[[ 0.77 -6.46 -7.27  2.43  4.85 -3.73  0.77 -4.87 -5.50  1.47  5.66 -5.61
   2.76 -2.31  2.45]
 [ 2.78  1.09  2.57  2.68  2.80  2.16  2.78  0.27  0.64 -3.36  2.17  4.89
   0.73  0.77 -1.80]
 [ 3.74 -5.02  1.25 -0.72  0.54  1.91  3.74 -0.49  0.59 -2.05  2.77  1.17
  -2.42  3.05 -1.81]
 [ 1.66 -3.29 -1.56  0.78  3.35 -0.26  1.66 -3.41  2.37  0.99  1.08 -0.77
   4.77  0.58  3.84]
 [ 0.93  0.28  2.22 -0.21 -2.15 -3.24  0.93 -0.65  5.90  0.52  1.48 -0.19
   3.13 -2.39  0.30]
 [ 4.11  0.77 -7.67  1.29  4.92 -1.84  4.11 -1.76  0.24 -0.55  0.05 -3.33
   0.21 -4.40  2.57]]
->
[[ 0.77  2.78  3.74  1.66  0.93  4.11]
 [-6.46  1.09 -5.02 -3.29  0.28  0.77]
 [-7.27  2.57  1.25 -1.56  2.22 -7.67]
 [ 2.43  2.68 -0.72  0.78 -0.21  1.29]
 [ 4.85  2.80  0.54  3.35 -2.15  4.92]
 [-3.73  2.16  1.91 -0.26 -3.24 -1.84]
 [ 0.77  2.78  3.74  1.66  0.93  4.11]
 [-4.87  0.27 -0.49 -3.41 -0.65 -1.76]
 [-5.50  0.64  0.59  2.37  5.90  0.24]
 [ 1.47 -3.36 -2.05  0.99  0.52 -0.55]
 [ 5.66  2.17  2.77  1.08  1.48  0.05]
 [-5.61  4.89  1.17 -0.77 -0.19 -3.33]
 [ 2.76  0.73 -2.42  4.77  3.13  0.21]
 [-2.31  0.77  3.05  0.58 -2.39 -4.40]
 [ 2.45 -1.80 -1.81  3.84  0.30  2.57]]

[[-2.97  2.06  6.24  0.40 -1.97 -0.50  5.73]
 [-7.55  2.90  1.74  3.36 -2.44  0.88 -4.80]]
->
[[-2.97 -7.55]
 [ 2.06  2.90]
 [ 6.24  1.74]
 [ 0.40  3.36]
 [-1.97 -2.44]
 [-0.50  0.88]
 [ 5.73 -4.80]]

[[ 4.34 -4.84 -7.71]
 [-1.59  2.05 -3.78]
 [ 0.17  0.16 -5.73]
 [ 5.42 -5.13 -7.79]
 [-2.68  2.97 -1.88]
 [ 4.21 -4.37 -7.92]
 [-0.46  2.48  6.03]]
->
[[ 4.34 -1.59  0.17  5.42 -2.68  4.21 -0.46]
 [-4.84  2.05  0.16 -5.13  2.97 -4.37  2.48]
 [-7.71 -3.78 -5.73 -7.79 -1.88 -7.92  6.03]]

[[-5.59  1.66  1.91  0.65  0.85 -0.96 -0.41 -0.36 -2.94  1.69 -1.83]
 [ 0.28 -2.21 -2.67  0.80 -1.09 -0.69  0.42 -0.77 -2.10 -3.15 -2.55]
 [-3.07  1.15  1.98 -0.74  0.81  0.30 -0.36  1.61  0.29  2.68 -0.62]
 [ 2.28  0.50 -0.84 -1.51  1.15  1.58 -1.19  1.93  2.51  1.57  2.54]
 [-1.83  0.01  1.98  1.10 -1.05 -1.25  1.34 -1.48 -1.13 -0.50 -1.63]
 [ 3.89 -0.22 -2.92 -1.11  1.03  1.51 -1.49  1.12  1.71 -0.21  2.83]]
->
[[-5.59  0.28 -3.07  2.28 -1.83  3.89]
 [ 1.66 -2.21  1.15  0.50  0.01 -0.22]
 [ 1.91 -2.67  1.98 -0.84  1.98 -2.92]
 [ 0.65  0.80 -0.74 -1.51  1.10 -1.11]
 [ 0.85 -1.09  0.81  1.15 -1.05  1.03]
 [-0.96 -0.69  0.30  1.58 -1.25  1.51]
 [-0.41  0.42 -0.36 -1.19  1.34 -1.49]
 [-0.36 -0.77  1.61  1.93 -1.48  1.12]
 [-2.94 -2.10  0.29  2.51 -1.13  1.71]
 [ 1.69 -3.15  2.68  1.57 -0.50 -0.21]
 [-1.83 -2.55 -0.62  2.54 -1.63  2.83]]

[[ 2.67  1.07  1.11  0.60  3.06 -4.07 -5.11 -3.58  1.76]
 [ 5.31  0.49  0.91  5.70 -2.37  5.60 -3.36  6.54  2.34]
 [ 1.58  2.17 -0.03 -0.64  4.32 -5.46  5.85 -0.49  1.80]]
->
[[ 2.67  5.31  1.58]
 [ 1.07  0.49  2.17]
 [ 1.11  0.91 -0.03]
 [ 0.60  5.70 -0.64]
 [ 3.06 -2.37  4.32]
 [-4.07  5.60 -5.46]
 [-5.11 -3.36  5.85]
 [-3.58  6.54 -0.49]
 [ 1.76  2.34  1.80]]

[[-3.34  0.14 -2.75 -0.96 -4.21  1.67 -7.78]
 [-0.80  3.67  0.39 -1.63 -1.95  0.35  2.65]
 [-1.56  0.77 -0.13 -0.37 -0.58  2.15  2.55]
 [-1.63 -3.16 -5.32  2.84  5.85  2.17 -0.74]
 [-1.49  0.62 -6.36  1.11 -4.73  0.28  1.75]
 [-2.92  4.44 -0.56 -2.20  4.66  4.89  1.64]]
->
[[-3.34 -0.80 -1.56 -1.63 -1.49 -2.92]
 [ 0.14  3.67  0.77 -3.16  0.62  4.44]
 [-2.75  0.39 -0.13 -5.32 -6.36 -0.56]
 [-0.96 -1.63 -0.37  2.84  1.11 -2.20]
 [-4.21 -1.95 -0.58  5.85 -4.73  4.66]
 [ 1.67  0.35  2.15  2.17  0.28  4.89]
 [-7.78  2.65  2.55 -0.74  1.75  1.64]]
